Here are the same points, seen from different sides; a view may also be mirrored.
A view may leave some points out, and in a few views one point is out of place. Which views, in the order they come, and which point in each? Write none if none.
Scene 1:
A:
  Sugum [ 1.12  0.96  0.13  1.02  3.40 -0.83  0.16]
  rov [ 1.30 -0.80  0.14  0.47  2.36 -0.42  0.33]
  Risem [ 0.49  0.84 -0.75  1.22  4.39  0.09  0.26]
  soza [-0.02 -0.88 -0.60  0.98  3.58 -0.68  1.00]
  mak [ 1.39 -0.08 -1.27  0.81  2.32 -0.74 -0.93]
  dib [ 0.99  0.51 -0.53  1.53  2.71 -0.14 -0.19]
B:
  Sugum [-0.30  2.95 -1.90 -1.98 -0.92  3.63  2.03]
  rov [ 0.43  1.84 -2.20 -0.64 -1.73  3.15  1.87]
  dib [-0.03  2.92 -1.98 -1.70 -1.10  2.31  2.20]
  Figuk [ 0.48  2.78 -1.62 -0.76 -1.17  2.00  1.52]
  Risem [-1.31  3.58 -1.19 -1.68 -1.09  2.84  1.50]
  mak [ 0.90  3.48 -2.26 -1.18 -2.09  2.44  2.53]
  kabe [ 0.63  3.37 -1.49 -0.80 -0.79  2.51  1.50]
C:
  mak [-2.39  0.58 -1.65 -4.97 -1.81 -0.73 -0.08]
  soza [-3.16  2.08 -1.15 -4.62 -2.00 -2.47  1.39]
  Risem [-4.42  1.64 -0.38 -4.01 -2.06 -1.25  0.51]
  Figuk [-3.55  1.07 -1.36 -5.72 -1.62 -1.76  0.01]
  dib [-3.73  0.79 -1.47 -4.54 -1.27 -1.26  0.13]
  Sugum [-4.26  0.95 -1.89 -4.03 -2.00 -0.94  0.85]
D:
  mak [-0.57  3.35 -1.74 -2.30  2.47  0.72 -0.90]
  Risem [-2.55  1.89 -1.84 -1.89  2.19  0.27  0.51]
  dib [-1.66  2.67 -1.35 -2.16  1.58  0.50 -0.61]
  Figuk [-1.73  3.74 -1.91 -1.78  1.56 -0.04 -0.50]
  soza [-2.50  3.58 -0.65 -1.90  2.84 -0.37  0.50]
  Sugum [-1.70  1.88 -0.91 -1.35  2.15  0.26 -0.53]
  rov [-1.12  3.87 -0.56 -1.08  1.98  0.26 -0.29]
E:
  dib [-0.06 -0.98 -0.03 -1.92  2.38  1.94 -0.63]
  kabe [-0.20 -0.22 -0.81 -1.95  1.46  1.49 -0.40]
  soza [-1.03 -0.24  0.96 -1.38  2.37  0.72  0.55]
  rov [-0.61 -0.59  0.77 -3.10  1.61  1.31 -0.04]
  Figuk [-0.30 -0.32 -0.44 -2.22  1.94  0.98 -0.68]
  Risem [ 0.25  0.06  0.23 -0.67  2.60  2.17  0.11]
  mak [-1.05 -0.86  0.12 -2.13  1.40  2.11 -1.44]
  Sugum [-0.05 -0.93  0.22 -1.81  2.07  2.66  0.48]
F:
  Sugum [-0.44  0.05  1.81 -2.85  0.16  0.56 -0.08]
  dib [-0.59 -0.43  0.72 -2.48 -0.29  0.38  0.29]
  soza [-1.72 -0.78  1.91 -1.49 -0.21  1.78  0.35]
  Figuk [-0.61 -1.10  0.29 -1.90 -0.31  1.18 -0.30]
  rov [-0.69 -0.55  1.31 -2.37 -1.36  1.60 -0.57]
  kabe [-0.19 -1.21  0.55 -2.25  0.31  1.09 -0.49]
G:
  mak [-0.14  1.41  0.71 -0.05  1.05 -1.31  0.59]
  soza [ 0.66  1.04  0.49  1.44  2.96 -2.23  1.55]
  Figuk [ 0.68  0.40  0.76  0.17  2.27 -1.02  0.62]
  Sugum [ 0.78  0.00  0.68  0.82  0.88 -2.46  1.32]
  kabe [ 1.08  0.28  0.47  0.40  1.65 -1.07  0.29]
  rov [-0.07  0.45  0.70  0.01  2.39 -2.57  0.48]
  dib [ 0.37  0.20  1.04  0.37  1.31 -1.39  1.38]
Views with a point moved: none
